In the data rows, the value 128 means zero.
Here are some points, each followed by its number:
101 101 142 120 132 137 90 91 112 122 141 146 125 155 157 122 115 162 104 94 104 116 136 128 87 72 166 147 143 146 90 158 175 124 111 101 84 132 139 136 153 100 150 152 159 148 164 170 0
111 112 108 106 132 134 117 172 127 186 153 150 143 108 107 137 137 84 126 137 104 127 136 132 97 187 143 141 70 110 178 81 69 146 182 148 136 134 87 147 114 153 90 112 136 111 138 129 1
100 104 140 111 160 161 126 111 102 161 160 165 150 150 159 133 138 84 123 137 118 125 136 136 81 92 154 111 112 129 101 158 122 126 157 102 84 120 163 141 113 97 92 106 115 106 114 110 2
108 122 170 55 160 157 50 65 129 147 181 178 163 155 192 177 196 137 193 168 192 216 84 190 164 127 158 151 78 142 68 158 117 44 64 116 136 100 87 161 86 51 74 101 95 61 102 99 3
150 133 105 148 72 108 158 159 164 135 121 121 124 107 104 133 124 137 137 126 124 90 160 80 84 154 112 103 146 112 146 81 117 159 148 147 84 123 87 95 100 144 122 113 112 119 112 112 4
94 91 103 177 132 111 170 148 91 141 132 167 176 166 161 163 173 162 136 198 122 144 160 155 141 127 140 106 118 99 134 81 87 112 88 66 161 125 87 103 118 152 107 103 93 108 82 74 5
131 175 188 142 132 184 82 115 126 159 116 136 122 103 125 95 102 84 101 101 99 152 136 179 123 137 169 192 97 163 138 158 138 119 140 137 161 129 87 186 123 123 103 154 153 119 173 154 6
169 133 135 99 72 142 134 164 198 157 124 108 134 107 121 139 130 162 160 105 161 134 136 92 99 159 74 128 105 97 110 81 79 100 120 198 136 132 139 125 113 124 99 112 108 111 109 104 7
139 138 109 174 132 96 164 166 127 125 113 138 138 134 112 132 126 162 117 125 127 117 136 111 95 150 123 88 128 122 149 81 91 155 171 117 84 82 163 99 100 133 133 123 110 132 102 110 8
188 171 169 81 132 165 135 151 182 146 144 93 113 107 108 119 125 162 146 89 134 122 160 81 112 145 94 136 96 131 118 158 147 113 124 205 161 183 163 144 106 102 108 109 112 107 133 133 9
97 88 73 108 72 71 158 135 139 89 155 133 148 138 119 145 147 84 125 118 124 88 136 58 131 115 79 86 192 140 144 134 157 143 125 131 136 160 163 73 123 140 168 142 130 178 133 145 10
96 99 109 139 132 125 130 100 121 91 129 134 148 173 169 144 131 162 128 122 109 111 136 127 122 38 126 94 179 164 91 134 214 131 129 98 84 115 87 103 128 95 136 113 108 139 106 136 11
Which three points above are nearest to each new point by angle? Their numbers follow each, nearest first.
148 184 191 109 132 194 106 133 132 142 144 162 138 126 146 140 144 137 137 138 135 159 160 170 105 125 130 158 62 93 79 134 120 142 158 121 161 144 139 160 102 72 56 89 93 65 112 96 3 2 9
97 96 111 118 160 111 133 98 112 131 159 155 163 165 168 155 170 137 148 169 150 141 84 147 111 97 121 94 122 115 88 158 140 104 112 104 161 120 139 105 112 100 121 91 93 112 77 91 3 5 2
115 105 148 109 160 131 102 106 126 157 160 163 165 175 190 178 175 84 175 164 193 185 136 167 141 94 145 111 98 103 79 134 137 67 75 107 161 100 139 138 112 80 92 100 88 80 101 92 3 2 5
162 174 195 116 132 193 101 94 145 104 108 110 94 108 137 91 93 84 96 90 109 129 84 126 137 90 124 163 111 146 103 81 169 119 124 137 84 151 87 155 103 77 122 130 138 104 164 160 6 0 9
141 136 131 109 160 136 118 160 151 181 168 153 156 140 149 169 163 84 189 167 177 172 136 164 118 162 132 137 60 75 92 81 98 64 99 146 84 88 163 149 105 116 89 87 105 80 98 88 3 7 2
134 126 116 115 160 143 144 172 178 152 148 127 120 119 125 132 138 162 144 112 136 101 84 99 107 149 96 117 104 112 171 134 115 167 127 147 84 119 87 127 113 131 112 97 107 104 116 115 4 7 1
117 97 90 119 160 109 132 166 126 132 151 143 153 148 125 147 138 162 139 131 137 121 160 120 109 156 103 89 123 89 174 158 113 113 118 136 84 156 163 102 111 153 119 95 113 119 105 94 8 5 4
105 115 123 149 72 127 146 96 132 113 121 133 123 141 126 115 99 162 90 96 98 87 84 119 123 90 133 139 163 195 164 158 191 134 149 122 84 151 163 145 168 131 194 184 170 184 166 175 0 10 11
112 97 79 136 160 93 148 164 147 152 129 152 143 142 139 164 168 137 165 171 141 144 136 128 141 128 132 91 144 83 152 134 110 93 143 126 84 129 163 105 129 147 111 120 94 113 91 84 5 8 2
170 161 133 154 132 122 171 139 109 99 91 78 93 84 78 93 93 137 96 94 95 116 160 104 158 171 109 139 163 142 159 134 129 167 125 145 136 134 163 119 142 177 165 171 163 166 157 171 10 9 4
87 149 122 153 72 124 125 119 71 139 121 161 159 157 152 120 131 162 113 169 115 107 136 158 95 88 141 123 139 119 137 158 95 161 137 86 84 104 87 108 99 116 101 108 119 101 97 100 5 2 11
106 96 96 163 132 101 178 135 107 142 127 144 146 125 97 128 124 137 101 131 82 94 84 130 125 129 142 122 156 132 168 134 115 119 127 87 161 114 139 91 136 167 130 140 142 152 130 143 10 8 5
132 187 167 148 132 159 122 133 96 122 122 134 117 113 123 95 102 162 108 128 90 133 160 141 117 123 174 137 115 143 154 81 136 143 136 86 84 137 163 140 113 120 111 110 138 107 139 138 6 8 0
140 124 107 114 72 91 138 168 180 153 155 103 125 109 91 129 125 84 133 107 135 125 136 70 93 184 92 114 129 109 186 158 87 167 145 153 161 128 139 112 120 145 115 125 108 131 129 126 4 7 1
119 113 150 75 160 144 67 97 160 154 172 151 163 168 185 183 191 137 207 188 193 210 160 170 158 129 139 150 87 81 64 134 87 73 79 131 136 111 163 140 100 77 97 91 98 83 103 109 3 2 5
124 136 105 161 72 117 185 148 107 141 130 137 139 130 117 141 130 137 119 157 123 99 160 103 110 123 112 89 115 93 162 81 97 103 110 117 161 83 87 102 121 143 106 112 92 116 98 90 5 4 8
146 111 67 124 160 83 188 215 191 143 130 100 125 102 83 120 135 137 132 100 126 93 160 84 127 178 64 74 159 111 185 158 66 135 164 194 161 160 87 87 122 161 138 128 122 160 126 114 4 10 7
103 120 110 101 160 133 99 130 124 140 149 142 171 152 158 167 159 162 154 156 156 163 160 136 146 122 99 128 95 121 119 134 104 128 117 128 161 124 163 133 114 109 111 90 106 94 98 87 3 5 2
176 140 135 145 132 120 148 137 142 92 70 81 84 93 93 96 83 137 106 101 119 88 160 93 123 131 102 143 159 131 148 81 145 121 109 157 161 130 163 117 132 145 137 134 135 150 152 144 9 4 7
89 80 139 65 72 132 57 121 132 154 162 169 157 154 154 155 146 162 150 145 138 164 160 140 112 116 117 144 81 110 113 158 115 118 150 128 84 139 163 148 112 92 79 84 110 90 133 122 3 2 7
164 151 177 107 160 162 90 97 149 99 132 117 127 152 146 123 124 137 116 91 130 133 136 106 97 65 107 145 154 163 76 158 205 141 124 157 136 122 87 132 111 60 124 123 120 108 132 142 11 0 9
146 128 146 139 132 130 164 107 139 103 122 97 103 128 118 99 104 162 99 92 106 101 160 130 145 87 126 145 185 165 108 134 183 155 99 148 84 97 163 131 154 130 167 165 166 169 165 185 0 11 10
